Here is a table of points, one per row:
[ 1.6 -2.   1.2 -1.2 -1.1  0.9 -1.5  0.5  1.1 -0.5  0.4  0.3 -0.5  0.   0.7  1.1  0.6  0.2 -0.4  0.4  0.9  1.5  0.2 -0.7]
[-0.6  1.8  2.  -0.4 -0.2  0.6  0.8 -0.7  0.8 -2.6  0.6  0.1  0.5 -0.5  1.4  0.5  0.2  0.3  0.9  0.5 -0.6  0.9 -0.7  1.6]
[ 1.7  0.6 -0.9  0.7  0.6  0.6  1.6  0.3  1.3 -0.3  0.2 -0.5  0.   0.4  0.9 -1.6  0.3  1.1 -0.7 -0.7  1.2  1.1 -0.2  1.4]
[-1.   0.1 -0.6  1.4 -0.2 -0.3 -1.3  0.3  2.4  0.8  1.5  0.2  1.  -0.4 -1.5 -1.1  0.1  1.   0.   0.4 -0.9  0.1 -1.4  0.8]
[-0.9 -0.4 -0.8 -0.3 -1.5 -1.3 -0.6  1.5  0.6 -0.4 -1.1  2.3 -0.6 -1.4 -0.1  1.2  0.  -0.4 -0.2 -1.8  0.5 -1.2 -1.1 -0.2]
[ 1.1  1.3 -0.6 -0.4 -1.5  0.3 -0.3  0.9 -1.1  0.6  1.   0.6  0.2 -1.1 -0.6 -0.6  1.6  1.   1.9  1.6 -1.1 -0.5 -1.4  0.2]
[ 0.5  0.5 -1.   0.5  1.7  0.1 -1.4 -1.  -1.  -1.5 -0.5  0.1  0.4 -0.1 -0.6 -1.5 -0.8 -0.2 -1.6  0.1 -0.7 -0.4 -0.8 -2.7]
[ 0.1  2.1  2.  -0.7  0.4  0.   0.5  1.3  0.3  0.5  0.6  1.  -0.9 -0.4 -1.9  0.5 -0.8  0.3 -0.8 -0.1  3.   0.1 -1.1 -1.4]
[-0.6  0.9 -0.3 -0.7 -0.3  0.4 -1.  -0.1  1.7 -0.1  0.7 -0.9 -0.1  0.9  0.5  0.3  0.3 -1.6  1.4 -1.2 -1.   1.6 -0.6 -1.5]
[ 2.4 -0.4  1.5  0.5 -0.6 -0.3 -0.6 -2.   1.1  0.7 -0.8 -0.9  0.2  2.   0.2  0.1  0.2  0.7 -0.8 -0.9 -0.1 -0.3 -0.5 -0.4]
[ 1.6  1.   1.  -0.1 -0.2 -0.4  1.2  0.4  0.2 -0.5 -1.   1.4  1.   0.9 -0.9  0.8 -0.1  0.2  0.8  0.9 -1.6  0.2  1.4 -0.5]
[-1.  -1.4  1.4  0.3  0.4  0.5 -1.2  0.1 -0.9 -0.5 -0.3 -1.4  0.9 -2.  -1.1  0.  -1.9  1.6 -1.1  0.5  0.3  0.4 -0.2  1. ]
[ 2.  -0.1 -0.8 -0.1 -0.4  1.3 -0.1  1.8  0.2  1.2  0.1 -1.  -1.3 -0.6  1.   0.2 -0.4  0.4  1.  -1.2 -0.8  0.3  0.2 -1.1]
[ 0.2  0.  -0.3  2.8 -1.7  1.3 -0.6  1.1 -0.7 -0.1 -0.2  0.4  0.7  1.   0.2 -0.3  1.3  0.  -0.8  1.   0.7 -0.2  1.  -1. ]
[ 0.1 -1.2 -0.5  0.3  1.3 -1.4 -1.2  0.1  0.2 -2.3 -0.5  1.6 -1.4  0.9  0.3 -0.9  0.4 -1.1 -0.1  0.5  0.1  0.  -0.4  1.4]
[ 0.9  0.4  0.6  0.2  0.5 -0.4 -0.7 -1.6 -2.2 -0.4  2.  -0.9 -1.9 -0.9 -1.5  0.3  1.3  0.1 -0.4  0.   0.7 -1.2 -0.9  0.8]
[ 0.6  0.6 -1.3  0.2 -1.4  0.6 -0.5 -0.2 -0.2 -0.8  0.1 -0.8 -0.3 -0.5  2.4  1.6 -1.2 -0.5 -0.9  1.1 -0.6 -0.3 -0.3  0.6]
[-0.4 -0.3  1.6  0.2  0.7 -0.1  0.1  1.4  0.   0.  -1.9  0.5 -1.5 -0.1  0.4 -1.5 -1.2 -0.1 -0.1  1.8 -1.2 -1.4  1.1  0.7]
[-0.9 -0.2  1.1  2.2 -0.3  0.8  0.4  0.   1.1  2.1 -0.6 -0.5 -0.4  1.1  0.7  0.   0.9 -0.3 -0.6  0.1 -1.8 -0.1 -1.9  0.8]
[-2.1 -0.4  0.2 -1.7 -1.2  0.9  0.6 -1.7  0.6  0.6  0.4 -0.3 -0.8 -0.5 -0.2 -1.  -0.6 -0.2 -0.7  1.6 -0.5 -0.4  0.4 -2.2]
[ 0.5  0.2  0.6 -1.1  1.1 -0.7  0.   0.3  0.2  1.1 -1.  -1.3  0.8 -1.3 -0.4 -0.7  1.1 -3.5  0.   0.4  1.  -0.8  0.   1. ]
[ 0.3 -1.4 -0.5 -1.1  0.   0.4  1.6  0.3 -2.   0.7 -2.1 -0.3  1.4 -0.2  0.3 -0.6 -1.1 -0.5 -0.3 -0.3  0.1 -0.3 -1.7  0.7]
[-0.1  0.8 -0.6 -0.1  1.   1.7  0.   0.3  1.3  0.9  0.1 -0.1 -1.7 -0.6 -0.4 -0.2  0.4  0.   0.  -1.  -0.2  0.7  2.3  0.5]
[-1.8 -1.5  0.1 -0.6  1.5 -1.   0.4  1.3 -1.7  0.5  0.6 -0.4 -0.6  0.7  0.1  0.8  2.6  0.5 -0.7 -0.1 -0.2  1.   0.7 -0.5]
[-1.   1.  -0.3  0.6  1.5  0.6  1.9 -0.5 -1.   0.4  1.2  1.6 -1.   0.2  1.2  2.2 -0.4 -1.1 -1.4 -0.4  0.6 -0.7 -0.2 -0.3]
[-0.6  0.1 -0.3 -0.5 -0.3 -2.2  0.8 -0.8  0.8  0.3  0.4  0.2 -1.2 -0.1  0.2  1.3 -0.6  1.9 -0.1 -1.4  0.4 -2.6  1.1  0.6]
[-0.4  0.1 -0.1  1.  -0.1  0.7  0.5 -1.  -1.2 -0.1 -0.8  1.4  0.6 -1.1  0.3 -2.3 -1.4 -0.1  1.3 -1.7  0.7 -0.5  0.  -0.2]
[-0.5  0.  -0.7 -1.8  0.  -1.3 -0.6 -1.8 -1.2  1.4 -1.7  1.  -1.6 -0.2  0.6 -1.2  0.2  1.3  0.6  0.3  0.   2.2 -0.2 -0.1]
[-1.2  1.4 -1.4 -1.6  0.7  0.2 -1.3  0.9 -0.8  0.3 -0.3 -0.1  0.5  2.4 -1.3  1.3 -1.5  0.3 -0.7 -0.1  1.2  0.3 -0.8  1.3]
[-0.4  0.6 -0.6  1.3 -0.9 -3.4  0.6  1.4 -1.2 -1.1 -0.6 -3.3 -1.4 -0.3 -0.9 -0.6 -0.6 -0.8 -0.7  0.  -0.7  2.   1.  -0.2]
[ 0.5 -1.2 -1.6  0.5  1.8  1.8  0.5 -0.4  1.  -0.8 -0.6 -1.   0.  -0.7 -1.9  1.7  0.3  1.1  2.2  1.1 -0.4 -0.1 -0.7 -0.7]
[ 0.6 -0.5 -0.5 -1.2 -0.3 -0.4  2.1  0.2  1.3 -0.4  0.8 -0.4  1.9 -0.1  0.  -0.2  0.9 -0.4 -0.9 -0.1 -1.  -0.6 -0.4 -0.4]
There is one direction along which these points spread out most. Take the direction at right angles to it along which they spread out most. Then take the direction at right angles to both along which they spread out most. Go by this last direction. How far along it is each point below, from 0 to 99? 50 is the average, and the first point above lies past it. One standard deviation of the points above along it is 16.
[ 0.5  0.1  1.   0.7 -1.6  0.8  0.  -0.9 -0.7  0.5  0.1  0.3  0.4  1.2 -1.7  1.1 -0.3 -1.1  1.3 -1.3 -1.3  0.4  0.9  1. ] 51
[-0.3 -1.6  0.3  0.2  0.3 -0.7  0.2 -0.1 -0.1  0.3  1.4 -0.2  0.1  1.5  1.2 -1.7 -2.2 -1.2  2.8  0.9  1.8 -1.5  0.  -0.5] 34
[-1.4  0.4 -0.3  0.  -1.3  1.2  0.1 -0.4  0.3 -1.5 -1.6 -1.6  0.4  1.1  0.3 -0.3  2.3  0.6  0.6 -0.9  1.7 -1.3  0.7  0. ] 53
[ 0.9 -0.3 -1.7 -0.2 -1.6  0.4  0.8 -1.3  0.9 -0.1  0.4  0.8  0.5 -0.1 -1.5  0.1  0.  -1.1 -1.2  0.8  0.   0.1  1.7  0.9] 49
[ 0.4 -0.4 -0.4  1.9 -0.3 -0.9  1.  -0.8  0.7  0.9  0.2  0.5  1.6 -0.2  0.6  1.1  0.3  0.7  0.8  1.8  1.2  1.9  0.4 -0.1] 52
[ 0.3 -1.1  0.1 -1.4 -0.5  1.   0.5  1.1 -0.5 -0.6  2.6  0.4  0.6  1.5  0.  -1.1 -0.1  1.1 -0.5 -1.  -1.6  0.5  0.4  0.2] 55
[-0.6 -0.9  1.2  0.6  1.  -1.5  0.4 -0.5 -0.4 -0.9 -0.5  0.4  0.6 -0.6  0.5  1.1  0.  -0.4  0.  -1.3 -0.3  0.  -0.1 -1.3] 51
[ 0.1  2.1 -0.1 -0.6  1.8 -1.5 -2.1  0.2 -0.4  0.7  0.4 -0.5  1.6  0.2  1.   1.2  0.1  1.1 -0.3  0.2 -0.2 -1.6  0.8 -0.4] 56
[-0.7 -1.   0.3 -0.3  1.   0.7 -1.8 -0.2 -0.7  1.   0.2  1.   1.5 -2.   1.2 -1.1 -0.3 -0.6  0.2 -0.7  0.4  0.5  1.8  0.6] 33
